In the rows, zero is written as 128.
A single turn carries every row of the set below to another of its rows. Some are shown first; where does it send the rows asked next?
fufi: [137 126 163 112  89 101 112 106 140 151 125 121 130  69 100 131 133 117
 133]
munuf: [125 143  98 138  91 122 155 110 131 121 139 113 128 136 133 121 127 144
  94]
nafa: [128 155 156 112 149 150 131 119 140 128 133 116  87 131  99 124 133  95
 150]
levo: [125 126 140 153  85 113 107 120 146 129 147 107 132  70  98 137 139 106
 127]
sir: [117 111 111 111 154 103 155  55 134 105 140 112 158 128 128 144 127 126
 160]
Goge: [133 146 172 124 165 145 121 133 138 138 127 132 110 117 108 131 122 103
 136]
bato: [111 123 100 119 115 137 157 113 147 122 139 110 116 154 123 126 112 161
 105]
kuri: [124 157 112 128 104 150 153 119 141 136 146 129 140 151  97 120 117 160
 111]
pib: [140 127 148 130  95  86 114 111 163 150 144  81 158  87  88 151 135 108
 126]
Seki: [125 109 128 100 156  91 141  73 165 135 142  85 168 141 104 157 116 129
 146]
mol: [118 114 123 101 170  92 124  60 131 132 128 116 142 128 119 145 126 103
 159]
kiti: [124  97 143 123 162 105 150  78 137 122 145 102 162 125 119 165 129 112
 172]
baz: [132 151 145 144 100 126 113  99 150 134 153 131 157  75  78 135 140 108
 147]
dakap: [129 135 125 128 168 125 155  74 137 132 152 123 174 147 107 155 129 115
 167]
Bese: [135 122 153 139  91  96 128 102 131 123 138 114 163  60 108 138 141 122
 144]
zoso: [119 139  98 119 105 108 132 113 163 139 144  86 132 151 106 130 117 142
  88]
duviz: [111 145 158 115 168 137 123 129 121 129 128 119 106 123  87 120 126 116
 157]
gupe: [131 141 108 112 111 115 151 117 118 148 124 107 108 162 128 125 124 135
 103]

gupe -> fufi
nafa -> Goge
bato -> levo
Now these:
Bese -> sir
pib -> Seki
kuri -> baz

A single turn carries every row of the set below to another of its rows. Some are shown first; where does it send the rows asked next?
gima: [132  47 109 164 172 114 102 153 153 105 116 132 140 150  88 114 113 141
 137 109 121 162 127 122 147 108 133 155 156 135 157 132 113  72 101 180]
Geza: [141  81 139 111 159 126 106  97 112 105 147 117 129 118  93 166 103 135
 142 152  46 139 130 109  96 100 145 142 147 101 174 130 117 101 151 179]
zul: [120 111 141 171 162 139 113 170 149 127 124 167 167 142 110 151 125 145
 118 102 103 214 142 108 133  99 145  96 152 116 150 134  97  97 106 142]
pufi: [163 108 128 163 165 168 149 151 108 112 100 138 115 158 126 143 116 182
 124 103 144 170 118 114 141  99 120 148 128 132 137 145 109  93 111 132]
Tuge: [152  88 133 187 159 160 141 172 124 119 109 137 120 154 146 136 130 142
 135 107 131 173 131 118 134  96 139 152 134  98 133 136  94  85 128 114]
niz: [132  77 150 141 166 183 126 101 133 137 127 130 125 131 105 172 127 130
 148 149  55 154 121 124 126 110 173 140 154  84 146 113 150  94 153 169]
sut: [153 110 117 125 157 139 108 107 108 136 128 144 129 134 113 165  92 177
 100 139 125 165 125  94 129 145 143 170 174 127 173 116  70 102  92 182]
fam: [167 108 125 164 159 157 168 143 122 111 100 142 115 154 123 156 116 152
 129 102 149 187 123 105 138 113 124 146 141 113 135 154 107  92 137 116]
taba: [163 122 111 162 158 191 145 166 111 124 121 131 114 152 146 137 126 144
 129 109 142 164 120  90 117  91 128 155 148 129 128 143 103 104 110 115]
Gefip: [134 109 107 170 143 118 104 140 108 146 124 127 111 130 114 173 116 116
 119 155 107 156 136  77 127 138 153 166 185  89 166 121  53 103 111 147]
Vitu: [147 118 111 138 139 154 118  94 137 116 146 123 123 147 115 170 148 104
 140 148  45 150 153  95 117 118 121 148 156 109 152 139 131  92 157 165]
reg: [140  94 134 108 145 145 120  85 123  93 159 131 132 131 101 166 107 111
 146 152  63 139 133  87 101 108 156 150 156 111 176 131 126 108 140 192]
zuk: [140  93 146 149 150 138 130 120 127 123 108 145 136 127  91 173  91 156
 135 165 143 158 126 100 145 152 179 158 182  98 164 103  80  97 116 162]
nir: [141  74 124 117 151 159 131 112 122 123 162 139 124 130  84 176 107 111
 145 170  56 138 125 100 107 112 153 152 159 110 167 122 133 120 146 192]
gotom: [143  96 121 128 152 166 170 107 118 123 155 139 115 137  86 190 128 125
 144 149  57 160 126  85 116 111 146 140 151 121 151 138 149 128 155 169]
tuti: [131 112 120 167 152 139 109 153 102 122 149 127 140 126 113 155 113 162
 137 168 119 121 132  96 119 117 171 166 161 128 165 110  49 119  94 161]
vuv: [156 109 121 166 157 186 156 152 144 120  97 147 123 158 125 132 105 142
 128 119 138 189 126 109 139 117 123 154 153 103 123 134 106  87 129 118]
fumi: [147 113 114 136 158 130 144 125 104 126 120 145 123 116  75 182  84 174
 114 155 130 163 115  83 121 145 160 158 174 120 164 119  74 129 118 154]
zov: [123 118 132 158 152 164 125 187 157 127 131 170 166 141 106 149 120 132
 129 122 112 209 145  88 122 102 139 100 172 127 141 121 111 105 104 138]
Rugi: [157 108 118 166 147 165 132 170 122 117 108 131 112 156 151 126 120 142
 122 108 122 180 138  94 120  92 109 154 143 107 132 140  94  84 115 113]
rofe: [146  76 111 125 160 156 102 111 128 120 158 149 134 123  98 171 118 124
 140 155  57 133 128 121  94 117 166 152 147 105 168 106 130 122 160 187]
kiliz: [131 107 139 157 162 171 103 188 126 152 123 156 152 143 112 164 138 153
 129 122 121 187 132 101 135  88 136  97 168 145 149 124 126  96  80 156]
Zeduf: [147 100 104 121 161 193 118 119 133 132 159 143 132 126 121 162 134 133
 135 144  54 149 132 105  81 109 156 148 153 114 143 103 145 122 157 163]
lazur: [122  93 131 153 153 167 114 127 113 105 128 132 124 126  96 164 138 163
 145 152  48 124 127 114 109  84 169 136 121 116 154 109 146 121 138 170]
fof: [133  50 115 155 191 145 103 166 138 119 146 117 148 134 101 111 118 147
 159 114 136 137 113 124 122  91 161 154 167 146 152 126 111  82  98 166]
dolik: [145  77 126 163 145 102 125 156  95 131 151 141 122 128 125 186 127 146
 130 141 127 145 141  87 119 128 171 165 161 114 177 114  58 115 112 159]
Dobu: [144 106 139 109 145 155 131  81 117  93 153 130 129 144 124 164 129 147
 132 127  63 151 143  82 107  96 138 145 136 133 167 138 141 101 126 185]
bafo: [138  54 107 154 190 140 132 163 161 108 126 134 150 123  68 125 104 142
 163 122 145 156 109 123 117 116 172 146 174 130 141 119 120  97 136 147]
Mise: [152  81 128 136 149 126 116 139 128 135 125 139 140 131  97 160  83 173
 120 172 113 168 144 111 140 148 126 168 178 111 163 103  64  83 113 169]
dukeg: [132  80 122 131 147 137  90 111 115 102 128 137 121 124  86 169 115 133
 135 158  52 127 130 108 101 101 155 144 135 103 174 111 133 115 142 190]
Pefu: [131 116 138 141 149 152 109 176 133 133 115 158 147 140 113 159 124 141
 118 108 121 208 144  72 117  90 126  96 174 133 152 129 123  96  87 144]
ved: [139  68 139 123 166 154 103 101 113 131 145 127 121 126  95 174 111 127
 142 158  55 133 117 123 111 103 163 149 152  97 172 119 130 105 140 194]
dev: [140 116 143 166 187 156 129 167 137 146 142 151 173 134 105 174 140 152
 140 112 127 196 128 128 135 107 153  91 164 132 146 141 101  98 123 135]
mepif: [162  98 123 154 163 191 143 168 129 123 104 145 125 153 131 125 103 176
 126 118 136 177 122 118 131  99 118 155 142 121 127 122 112  88 114 129]
Sibo: [157 106 121 188 167 179 162 176 114 123 122 135 117 150 129 145 129 151
 143 117 139 159 117 112 131  95 143 149 135 118 127 141  98 109 128 110]
dis: [127  80  88 153 183 158 122 170 154 125 129 114 135 123  70 109 100 108
 154 133 122 155 106  90 107 105 153 150 196 126 133 130 112  99 118 137]
Mogip: [145 109 113 139 155 148  98 153 114 145 142 123 132 112 127 158 106 142
 131 161 123 141 135  80  91 127 164 168 194 104 156  97  59 104 111 137]
lofaz: [143 122 137 159 181 138 111 168 113 145 127 136 151 134 100 182 145 161
 133 107 122 190 129 112 132  93 127  86 162 142 153 151 106  94 110 135]
migur: [138  80 149 117 155 149 113 114 126 109 135 117 137 128 109 148 110 168
 141 151  33 157 144 120 104  89 126 137 138 103 152 116 128  81 149 164]
Pober: [152  84 128 111 143 129  98 102 116  98 138 125 120 123  96 184 124 120
 150 155  73 126 141  94  96 108 144 145 156 111 177 120 138 101 151 180]
nisu: [140 138 133 153 171 170 122 168 124 147 128 140 153 140  95 177 137 143
 138 125 131 185 126  91 136  97 131  91 180 151 144 147 119  99  95 141]
pizov: [138  58  95 165 183  89 121 153 121 110 145 117 125 142  89 130 123 138
 134  90 116 162 120 105 126  98 130 149 151 148 165 160  95  93 110 164]
poso: [137 107  77 147 193 152 123 125 143 116 117 122 128 129  62 131 109 121
 137 105 141 157  93  89 116 121 156 146 187 141 144 153 122 111 118 148]
puro: [155  69  79 125 179 112 108 139 133 123 125 124 118 136  93 135 112 134
 119  86 128 180 121  87 111 114 114 153 178 146 160 149 120  88 110 162]
bur: [133 136 139 165 171 140 121 150 146 122 130 153 168 137 111 166 136 131
 129  97 124 207 140  99 125 110 151  91 167 122 148 149  97  97 123 128]
dopo: [150 101 110 126 152 151 108  96 130 111 158 129 131 133  92 177 125 109
 148 168  62 124 136 108 110 122 144 150 159 117 169 127 127 110 157 184]
tosif: [149  74 147 132 140 122 121 116 113  99 133 122 120 133 118 190 155 142
 155 137  71 141 156 101 109  97 145 136 135 109 167 123 147  88 157 162]
lam: [136  80  89 152 179 120 121 130 141 119 128 124 116 135  98 134 119  90
 131  81 132 177 109  72 109 116 156 150 187 119 155 157 111  97 119 147]

zul -> kiliz
mepif -> Sibo
Geza -> dukeg
Now these:
migur -> lazur
bafo -> dis
dolik -> Mise

A single turn carries every row of the set below to another of its rows. Some are shown first; where does it send the rows asked next?
zemed: [119 103 150 160 145 131 125 126 134 137  89 148 121 132]
Fones: [ 87  94 124 109 138 100 132 157 111 136 137  87 135 132]
bif: [107 124 110 145 131 159 116 148 139 130 163 146 126 115]
Vig: [129 144 178 175 118 106 119 113 105 129 130 134 119 132]
zoga: [ 99 103 145 153 144 163 118 153 119 132 126 142 115 120]
pumis: [124  91 146 104 134 124 153  95 106  94 128 115 143 139]
Kavul: [ 96 140 171 159 131 110 127 141 107 127 153 131 107 107]
vime: [144 142 145 146  84  99 103 105 116 132 130 136 129 156]
nuzu: [138  97 136 150 139 119 149 120 106 127 117  81 145 105]
gegut: [122 117 120 147 109 147  97 118 151 129 135 153 139 158]
mit: [123 102 144 171 128 134 108 108 150 132 125 153 134 120]
Fatir: [111  99 106 111 147 113 133 171 114 135 137  96 128 136]
zopab: [113 140 151 137 123 141 133 162  79 131 145 120  99 115]
zelim: [121 155 145 152  91 102 107 125 137 111 167 128 135 135]
Meriz: [101 158 153 136 145 117 142 161 101 130 141 128  98 131]
Fev: [134 133 104 105 128  93 136 118 118 136 161 113 148 167]
tuzu: [122 143 101 124 124 164 127 145 145 118 145 142 130 147]
mito: [117 108 146 116 126 122 145  84 116 110 143 105 169 154]
veta: [147 121 104 106 138  94 152  95 108 133 149 121 134 142]
Ditun: [121  96 164 150 132 142 120 109 104 144 106 155 117 132]
taras: [134  97 156 142 144 115 150 136  95 115 116  87 136 117]
salun: [106  92 109  92 130  95 129 143 119 121 137 108 125 142]
nelov: [142 103 145 126 138 123 145  83 113 113 129 118 164 155]
mitu: [131 131  93 113 140 106 142 114 120 152 162 109 146 144]
Bof: [126 124  99 122  95 155 106 153 126 126 149 133 123 145]
beku: [147  99 117 129 136 109 151 135 102 113 118  87 124 102]
Pudod: [119 166 133 148 107 121 113 161 108 127 166 119 113 133]
Nuvu: [138 155 152 152  96 106 116 115 133 103 124 123 137 158]

Nuvu -> zemed
Kavul -> bif
Now these:
zopab -> Bof
beku -> salun
mito -> nuzu
Pudod -> gegut
taras -> Fatir

A single turn carries every row of the set below to another of its rows. Some are shown first; where does it send the rows asked next?
sib: [134  96 124 111 171 161 120  87 152 102 109  70 128  82 141 119 168  77
 133 157 151 168 139 200 133 138 116 108 169]
saku: [177  90 119 175 179 121  92 102 182 114 133 125 138 113 139 107 156 117
  91 129 153 121  99 208 131 148 123 101 125]
Pem: [124 111 102 159 162 143 120 149 147 107 120 103 180 113 100 113 142  99
 127  91 156 119 119 179 138 133 114 127  91]
Zol: [109  66 146 166 118 116 122 100 151  93 164 104 137 118 114 148 176  89
  69 154 158 137 124 198 102 146 113  94 147]
delub: [157  89 114 178 183 103 123 124 191 132 146 111 129 107 126 104 162  92
  81 169 164 114 100 182 126 123 119  89 143]
kedug: [119 100  99 136 156 133 116 142 134 121 123  92 185 107 111 127 133  96
  99 101 154 136 107 161 141 137 147 140  97]
fos: [146  76 118 155 131 179 134 118 123 137 152 116 143 111  99  89 125 109
 117 134 154 114 151 144 101 109 144  73 157]
mosa: [111 113 123 156 112 151 137 105 145 112 147  91 169  82 107  70 148  71
 101 143 149 156 138 173 116 144 154  81 168]
gukop: [161  81 133 164 162 124 115 118 142 103 132 119 135 124 149 142 145 135
 117 130 150 119 119 232 113 158 126 127 123]
kar: [132  69 111 113 162 169 136 130 155 143 137 110 137 115 124 132 145 129
 119 141 177 137 103 119 125 124 125 123 136]
Siv: [125 114 115 144 119 145 112  99 126 102 158  99 166  93 118  77 139  84
 113 139 165 168 154 174 129 133 163 119 165]
nesif: [156  84 124 188 183 120 136 126 163 130 167 110 138  96 134  87 156  99
  75 173 157 119 101 188 118 109 130  98 139]
Didu: [129  63 102 126 160 179 133 146 157 143 153  95 138 123 112 126 173 128
 108 153 172 138 102 144 138 136 104 126 131]
tove: [134  70 118 138 134 184 126 119 136 126 155 104 149 120  91  89 134 125
 110 154 176 113 129 145 118 114 140  71 174]
mirat: [162  63 150 171 154 122 116 103 149 107 123 116 145 110 150 118 154 131
 122 126 137 112 117 235 126 150 115 109 132]
loga: [125  75 130 183 139 108 127 129 163 129 161 100 124 109 106 138 157  88
  69 178 162 121 111 199 120 115 132  82 158]
mese: [114  87 133 104 159 141 106  88 142  97 124  63 142  69 127 109 169  82
 131 134 150 152 160 188 147 134 132 110 171]
Zusi: [120  88 130 107 176 142 108  94 138 108 120  73 119  68 129 120 164  87
 143 138 160 169 142 173 117 123 128 116 170]
litam: [124  90 131 170 140 119 121 120 155 134 174  98 126 100 131 138 166  99
  57 164 154 135 112 205 112 117 149  93 171]
zepoz: [119  86 159 148 126 114 127 102 153  97 157 107 118 106 128 142 179  75
  68 136 140 135 125 187  90 142 109  96 152]
miki: [131  66  95 117 166 164 131 143 156 128 142 104 161 127 107 119 134 129
 111 154 182 127 103 132 147 134 126 111 127]
vazev: [100  91 133 120 138 147 126  99 156 100 122  65 127  77 136 128 162  81
 145 148 136 176 132 189 135 134 137 110 161]
danad: [176  95 126 174 188 133 103 112 167 105 142 130 127 113 133 102 150 122
  92 135 168 118  89 190  99 142 111 109 121]
dore: [126  55 161 157 136 113 141  95 145  88 139 106 149 113 144 124 180 107
 111 140 145 122 131 209 104 155  90 111 140]
Sazen: [136  76 112 157 154 195 134 118 147 153 152 117 139  95  90  99 148 116
 101 142 170 133 132 156 103 129 139  55 165]
ralap: [132  78 108 141 173 175 136 145 162 145 142 120 150 103 111 119 150 133
 123 142 191 151 100 156 154 127 124 127 127]
Vonar: [127  81 122 140 182 139 108 123 114 120 103  73 144  78  96 128 138  79
 125  94 126 113 142 184 104 113 131  87 123]
fegil: [131  85  99 126 166 136 107 148 143 111 112  93 174 108  92 125 123  95
 105 106 150 116 112 165 151 144 125 113  91]
rofa: [123 103  91 148 145 143 110 153 138 113 125  81 165 113  99 117 151  87
  93 114 154 127  96 183 150 134 122 128  85]
desat: [119  86 117 139 168 159 106 115 142 101 105  73 130  99 110 151 153  92
 149  97 122 122 147 193 108 123 112  82 122]
goviv: [136  97 107 140 172 152 110 124 129 114  89  62 130  90 106 129 148  76
 125 113 133 103 131 210 111 118 111  76 126]
rifo: [135  66 159 157 143 107 153 116 135  92 139 108 136 114 147 132 164  89
 112 139 125 120 145 211 110 149 105 119 122]
gari: [128  82 122 113 176 135  97 123 135 113  94  67 140  77 102 137 142  88
 130 100 133 108 145 193 132 133 117  91 134]
zuz: [138 111 134 151 112 167 121 101 137 102 146 101 173 102 110  73 143  76
  98 145 147 167 143 195 137 148 142 111 173]
tuka: [145  72 128 156 129 193 135 132 133 145 154 107 149 121  87  92 148 117
 105 141 147 114 141 165 103 130 119  76 176]
Zeto: [121  95 133 139 116 161 111  89 130  95 158  89 164  92 103  69 148  86
 104 142 162 145 152 171 139 125 152  92 176]

vazev -> desat
zuz -> sib
gari -> fegil
Now these:
gukop -> danad
Zol -> dore
fos -> Siv

